185 104 159 170 78 165 103 Out: 185, 103

74 62 126 178
79 72 127 183
Out: 74, 183

11 141 35 150
81 112 101 121
80 65 177 59
Out: 11, 59

76 33 62 152 48 90
57 76 116 96 52 58
161 154 44 53 49 47
Out: 76, 47

68 55 24 92 158 176 86 Out: 68, 86

49 71 60 18
16 163 98 61
Out: 49, 61

27 46 56 114 Out: 27, 114

42 40 22 43 44 Out: 42, 44

76 81 105 130 79 33 113
108 122 108 124 72 114 104
Out: 76, 104

79 34 124 145 130 60
90 111 90 96 94 131
Out: 79, 131
---
Q:
[[61, 129, 122, 184],
 [113, 116, 116, 98]]
A: 113

Q:
[[27, 81, 101, 112, 86, 70, 85],
 [132, 110, 115, 92, 116, 121, 118],
 [134, 131, 74, 80, 129, 140, 121]]
A: 80

Q: [86, 82, 72, 170, 148, 42]
A: 72

Q: [181, 115, 137, 173]
A: 181

Q: [58, 29, 103, 50, 86, 28]
A: 103

Q: [185, 64, 50, 135, 155]
A: 64

Q:
[[65, 74, 108, 148, 86, 118, 165],
 [50, 127, 175, 164, 81, 87, 160]]
A: 164

Q: [153, 132, 183, 42, 117, 53]
A: 183
---
Input: 70 71 97 87 103 119 186
Output: 70, 186

Input:
160 62 137 163 50
46 35 146 118 87
Output: 160, 87

Input: 106 116 177 163 52
Output: 106, 52

Input: 140 126 176 53 119 70 86
Output: 140, 86

Input:
133 148 128 127 116
88 162 167 140 150
Output: 133, 150

Input: 97 96 102 98 177
Output: 97, 177

Input: 163 49 111 184 91
Output: 163, 91

Input:
51 35 143 161 158 25 122
150 174 94 64 45 49 134
142 160 97 53 40 57 137
Output: 51, 137

Input:
73 31 116 88
98 104 99 84
115 122 119 107
Output: 73, 107
---
15 107 134 65 | 134

113 161 164 61 94
148 72 104 113 55
| 61

85 161 114 80
77 51 164 80
| 114

110 35 74 122 113 114 107 | 114

82 136 163 57
79 53 179 80
| 163

25 77 131 175 | 131
---
92 104 97 162 87
113 74 116 67 113
101 118 99 21 73
⇒ 73

104 104 114 98 93 100
95 26 96 117 118 99
84 86 91 100 137 103
⇒ 103

183 116 82 59 111 113
154 108 92 101 122 75
174 152 96 125 114 157
⇒ 157

53 118 60 170
92 72 46 119
109 101 71 116
⇒ 116

105 102 125 68 91 93
65 109 109 68 120 130
128 49 80 90 168 100
⇒ 100

83 144 133 72 127 85 76
141 89 90 87 148 139 169
74 75 56 121 74 105 61
⇒ 61

45 123 138 77
117 96 98 113
33 93 133 99
⇒ 99
---
array([183,  64,  62, 176]) 176
array([82, 76, 97, 22]) 22
array([ 84, 175,  23,  90]) 90
array([168, 117,  55, 119]) 119
array([ 73, 190,  11, 119]) 119
array([118,  21, 122,  69]) 69
---
111 126 26 116 37 86 yields 26

87 95 69 36
102 103 47 93
yields 69

130 139 68 116 110 19 158 yields 68

86 40 107 172 151
97 68 160 106 60
yields 107

91 106 166 116
102 91 139 156
115 96 145 119
yields 166

157 129 20 47 yields 20

103 36 135 127 80 32 63 yields 135
---
 56  111  109  131  138   52  108
 68  175  185  139  100   62  131
| 111

 79  133  102  101   82   46
 64  109   29  129   99  145
| 133

135   43   41  164
 87  106   81   52
| 43

188   50  144  116  139
 86   11  120  147   31
| 50

189  107   99  101  105  176
188  174  104  101  102  106
| 107

150   47   53   30   56   64   16
 74  132  147  135  177  118  129
| 47
---
120 52 27 85 yields 85

91 104 97 171 49 87 75
102 84 93 158 51 67 79
yields 171

15 107 99 46 58 113 76 yields 46

31 43 62 147 yields 147

89 87 114 94
188 107 114 105
152 113 92 134
yields 94

91 74 147 134
109 93 17 112
yields 134

97 149 76 186 94 102 135 yields 186
---
24 91 38 178 85 yields 38

131 115 155 130 140 89
43 21 64 136 163 68
yields 155

102 116 58 60 102
82 77 36 78 115
yields 58

94 48 131 148 190
106 59 120 111 162
yields 131

50 103 106 79 172 150
71 97 109 89 180 161
yields 106

73 118 67 162 23 yields 67

66 40 56 95
83 177 135 97
yields 56
---
Q: 84 91 55 83 63 50 183
A: 183
Q: 90 12 95 57 141 111 111
A: 111
Q: 93 118 68 62 11 50 121
A: 121
Q: 150 16 145 156 153 145
A: 145
Q: 175 189 76 161
A: 161
Q: 132 131 154 40 48 19
A: 19
---
[[49, 115, 155, 108, 76, 133], [170, 46, 152, 91, 98, 41], [137, 155, 105, 164, 71, 86]]	164
[[116, 108, 97, 98, 111, 120], [125, 153, 81, 132, 58, 115], [157, 185, 117, 149, 40, 142]]	149
[[79, 98, 97, 71, 69, 94, 102], [130, 89, 98, 28, 114, 82, 111], [91, 101, 103, 145, 109, 105, 106]]	109
[[106, 92, 67, 88, 94, 91, 178], [119, 96, 89, 101, 118, 74, 102], [98, 106, 111, 107, 83, 86, 67]]	83
[[122, 156, 117, 112, 91, 53, 148], [126, 70, 119, 129, 130, 74, 39], [110, 67, 40, 64, 75, 164, 118]]	75
[[101, 129, 52, 109], [124, 121, 52, 111], [64, 164, 83, 93]]	164
---
110 59 100 100
182 97 121 99
93 128 98 98
ans = 100

164 79 68 99 53 96
141 95 174 85 152 115
141 126 144 56 149 135
ans = 68

84 120 115 144 26 107 156
137 100 100 115 47 40 105
68 160 100 116 88 59 172
ans = 115

72 77 111 96 98 114 108
90 82 150 135 69 114 54
93 101 138 120 75 188 57
ans = 111

71 182 126 170 99 58 152
133 66 32 70 147 25 110
88 100 112 126 91 71 126
ans = 126

164 114 54 97 110 53
138 43 58 70 51 98
160 111 62 100 112 59
ans = 54

85 80 84 90 89
47 116 172 146 67
47 89 44 27 57
ans = 84
---
27	100	134	158
108	182	94	97
ans = 27

103	118	85	73	108
96	112	81	115	103
37	66	172	95	129
ans = 96

126	80	129	111	94	36	106
76	119	120	122	80	87	104
104	102	86	82	86	103	135
ans = 76

111	107	164	104	149	161	139
103	109	101	108	83	58	120
ans = 111

82	74	72	145	190
183	70	56	38	154
83	50	171	157	112
ans = 183

30	123	32	45	44	43	27
19	122	24	43	33	28	20
ans = 30

72	67	75	103
150	156	139	91
32	23	49	108
ans = 150

24	112	36	161	77	165
101	85	102	60	48	165
ans = 24
